In the data rows, zero lies at 4.5, halfway between 4 and 5.
Here are some points, each followed by its number:
[4 3 2 1 0 1 3 4 5 5 6 7 8 8 7 7] 0
[5 4 3 2 1 0 2 3 5 5 6 6 7 8 7 8] 1
[4 5 4 3 2 1 1 3 3 5 6 6 7 7 8 8] 2
[5 5 6 6 7 7 6 5 4 4 3 2 2 3 3 4] 3
[5 5 4 3 2 1 1 2 3 5 6 6 7 7 8 8] 4
[6 5 7 6 7 5 3 3 3 3 4 5 5 7 3 2] 5
[4 3 2 2 2 3 4 5 5 5 7 6 5 5 6 7] 6
[5 4 3 3 2 2 3 4 5 5 5 5 5 7 7 7] 7
[6 7 6 7 7 5 5 4 2 2 3 2 5 4 4 3] 8
[5 5 5 6 7 7 7 6 5 4 3 3 3 2 2 2] 9
[6 4 3 2 1 0 2 3 4 5 6 6 7 7 8 8] 10
[2 3 3 4 5 6 7 7 8 6 5 5 4 3 2 2] 11
[5 5 6 6 7 7 6 6 5 4 3 2 1 2 4 3] 12
[6 8 7 6 7 5 5 4 5 4 3 3 3 2 2 2] 13
[4 3 2 1 0 1 3 4 5 6 6 6 8 8 7 6] 14
[7 6 7 7 6 5 5 5 4 5 3 3 3 2 2 2] 15
[5 5 5 6 7 7 6 5 5 4 3 3 3 3 3 4] 16
[5 5 4 4 3 2 2 3 3 4 5 5 6 7 7 7] 17
[2 3 2 2 2 3 4 5 6 6 7 7 7 7 5 4] 18
[5 4 7 6 6 7 5 7 5 5 5 3 3 2 2 3] 19
[4 4 5 6 7 4 3 3 2 2 2 3 5 8 7 7] 20
[4 3 2 1 0 2 3 4 5 5 6 6 8 7 8 7] 21
[3 4 5 3 6 7 7 6 6 7 5 4 2 2 2 3] 22
[6 7 7 7 7 5 5 5 2 2 3 3 4 4 5 2] 23
[4 3 4 4 5 7 6 7 5 6 5 5 3 2 3 4] 24
[2 3 3 3 3 4 5 6 5 7 7 8 8 5 2 2] 25
[5 5 5 6 7 7 6 6 5 4 3 3 2 1 3 2] 26
[6 6 6 7 7 6 6 4 4 3 1 2 2 3 4 5] 27
[4 4 6 6 6 6 6 4 3 3 2 3 3 4 5 5] 28
[5 5 4 3 2 1 2 3 5 5 5 5 6 6 7 6] 29
[3 4 6 6 6 6 5 5 4 5 5 5 4 4 3 3] 30
[5 5 6 6 7 7 6 6 5 4 2 2 1 3 3 4] 31
[4 4 2 2 0 1 3 4 5 5 6 6 8 7 8 7] 32
[4 5 6 6 7 7 6 4 3 2 2 3 4 4 5 5] 33
[3 4 3 3 5 4 7 7 5 7 7 6 4 2 2 2] 34
[7 6 7 7 6 5 4 4 3 2 2 4 4 4 4 3] 35
[3 3 3 4 4 5 5 6 5 6 6 6 6 5 3 2] 36
[5 4 3 2 1 0 2 3 5 5 6 6 7 8 8 7] 37
[4 4 2 2 0 1 3 4 5 5 6 6 7 8 8 7] 38
[3 2 4 4 5 7 7 6 5 5 7 7 4 3 2 2] 39
[2 2 1 2 3 3 4 5 6 6 7 8 7 7 5 3] 40
[2 2 3 3 3 5 4 4 5 6 7 7 7 6 5 4] 41
[2 3 5 6 7 7 5 5 2 3 3 4 6 7 4 3] 42
[3 4 5 5 6 6 5 4 2 3 2 3 4 6 6 6] 43
[5 5 6 6 7 7 6 6 5 4 3 3 3 2 2 2] 44
[4 3 4 4 5 6 6 7 5 6 5 4 3 2 2 4] 45
[6 7 6 5 5 5 4 4 4 5 3 5 4 3 3 3] 46
[5 5 6 6 7 7 6 6 5 4 3 2 1 2 3 3] 47
[3 6 6 7 7 6 5 4 3 6 5 4 2 4 2 2] 48
[5 4 3 2 0 1 2 3 5 5 6 6 7 8 8 7] 49
[4 4 2 1 0 1 3 4 5 5 6 6 7 8 8 7] 50
[4 4 4 3 5 6 6 5 6 6 5 5 3 3 3 4] 51
[4 4 3 2 1 0 2 4 5 5 6 7 6 8 7 7] 52
[4 4 3 2 1 0 2 4 5 5 6 6 7 7 8 8] 53
[4 7 7 6 5 5 6 5 5 4 3 3 2 2 3 4] 54
[6 6 7 7 6 7 5 4 3 2 3 3 3 3 4 4] 55
[2 2 3 5 4 5 3 3 2 3 4 6 7 7 8 8] 56
[6 4 4 3 2 0 1 2 3 5 6 6 7 7 8 8] 57
[2 4 4 4 7 7 6 6 3 5 7 6 4 3 2 2] 58
[4 4 5 6 6 7 6 3 2 1 2 3 4 5 6 8] 59
[5 5 6 6 7 7 6 6 5 4 3 3 2 2 2 3] 60
[5 6 7 7 7 6 5 5 4 3 3 2 2 3 3 4] 61
[7 6 7 7 7 5 5 5 3 2 4 4 4 3 2 2] 62
[5 6 6 6 7 7 6 5 5 4 3 3 2 2 2 3] 63
[5 3 4 2 1 0 2 3 5 5 6 6 7 7 8 8] 64
[3 3 2 4 4 3 5 5 6 6 7 7 6 6 4 3] 65
[4 4 5 4 6 7 7 6 6 6 5 4 2 2 2 3] 66
[5 4 3 2 2 1 1 2 5 5 6 6 7 7 8 8] 67
[5 4 3 2 0 1 2 4 5 5 6 6 7 8 7 8] 68
[6 7 6 5 6 4 4 4 5 5 4 4 4 3 3 3] 69
[2 1 1 2 3 4 5 4 3 4 6 6 7 7 8 8] 70
[7 6 3 1 0 1 2 4 5 4 5 3 6 7 8 8] 71
[5 3 1 1 1 2 6 5 5 4 4 6 7 7 8 8] 72
[4 3 1 1 1 2 3 4 5 7 6 6 8 6 5 8] 73
[4 4 5 6 7 6 5 3 2 2 3 3 4 6 7 6] 74
[7 6 5 3 2 1 3 3 4 4 5 5 4 5 6 7] 75
[4 3 3 2 1 2 3 4 5 6 6 6 7 7 7 7] 76
[6 6 7 7 7 6 5 4 3 2 2 3 4 5 4 3] 77
[7 8 7 6 5 5 4 3 4 4 5 3 2 1 2 4] 78
[8 8 7 6 5 4 5 4 5 3 3 3 2 2 2 4] 79
[7 7 6 6 5 5 5 5 5 3 4 3 2 2 2 4] 80
Which two points above are nearest to each new point? Their numbers follow each, nearest first.
[6 5 7 6 7 4 4 3 3 3 4 5 5 6 3 2] 5 35
[6 6 6 7 7 6 5 5 3 3 4 4 3 3 2 2] 62 15
[5 5 6 6 7 7 6 6 5 4 3 2 1 2 3 3] 47 12
[3 3 4 5 5 4 4 2 2 3 5 7 6 6 6 7] 56 17
[5 5 4 3 2 1 1 2 3 5 6 6 7 7 8 8] 4 2
[6 7 7 7 7 5 5 4 2 3 3 5 4 4 2 2] 62 35
[4 3 6 7 6 7 5 3 5 2 5 6 6 4 2 2] 30 5
[6 7 6 5 6 4 4 4 5 5 4 4 4 3 3 3] 69 46
[2 2 2 4 5 4 2 3 3 5 6 8 7 8 7 4] 41 40
[5 5 5 6 7 7 7 6 5 4 3 3 3 2 2 2] 9 44
[5 6 7 7 7 6 5 3 2 2 3 4 5 6 3 2] 77 5
[5 5 5 6 6 6 5 5 4 4 4 3 3 3 4 4] 16 3
[5 5 5 5 5 6 6 6 5 4 4 4 3 3 3 4] 16 60
[4 5 6 7 6 6 6 6 3 4 3 5 4 4 3 2] 30 44
[4 5 6 6 7 7 5 4 3 2 2 3 3 4 5 6] 33 28
[5 3 2 2 1 3 3 4 5 6 5 6 7 7 7 7] 76 21
[3 3 3 4 5 5 5 3 4 4 4 4 6 6 7 7] 56 43
[5 5 5 6 7 7 7 6 5 4 3 3 3 2 2 2] 9 44
[2 2 3 5 5 5 4 2 3 3 4 4 7 7 8 8] 56 70
[6 6 7 7 6 6 3 5 3 3 2 4 5 3 3 2] 35 62
[7 6 7 7 6 5 5 4 4 5 4 3 3 2 2 2] 15 13
[4 3 5 6 5 6 4 3 5 3 5 6 6 5 4 3] 30 5
[4 3 3 2 2 3 3 5 5 5 6 6 6 5 6 7] 6 76
[2 3 5 6 6 4 4 3 3 4 4 6 8 8 2 2] 42 5
[4 4 5 5 5 6 5 5 5 5 4 4 4 3 3 3] 30 51
[6 5 3 6 4 7 7 4 7 6 6 3 3 2 2 2] 66 51
[2 3 4 7 7 7 5 4 3 5 6 5 6 4 3 2] 30 58
[4 5 3 3 4 4 6 7 5 6 6 6 4 3 3 3] 34 51
[2 3 3 5 4 7 5 6 5 7 8 6 4 3 2 2] 39 36
[6 6 6 7 6 7 5 4 2 1 2 3 3 4 5 5] 55 33
[2 3 4 6 6 6 5 5 3 4 4 5 7 7 4 2] 42 30
[5 5 6 6 5 6 3 5 3 4 3 5 5 4 3 3] 46 30
[3 4 5 7 7 6 5 4 4 5 6 5 5 3 2 2] 30 48
[6 5 6 7 7 6 6 4 4 3 5 3 4 3 2 2] 62 44
[3 4 6 6 7 7 5 3 5 6 5 5 4 2 2 2] 30 48
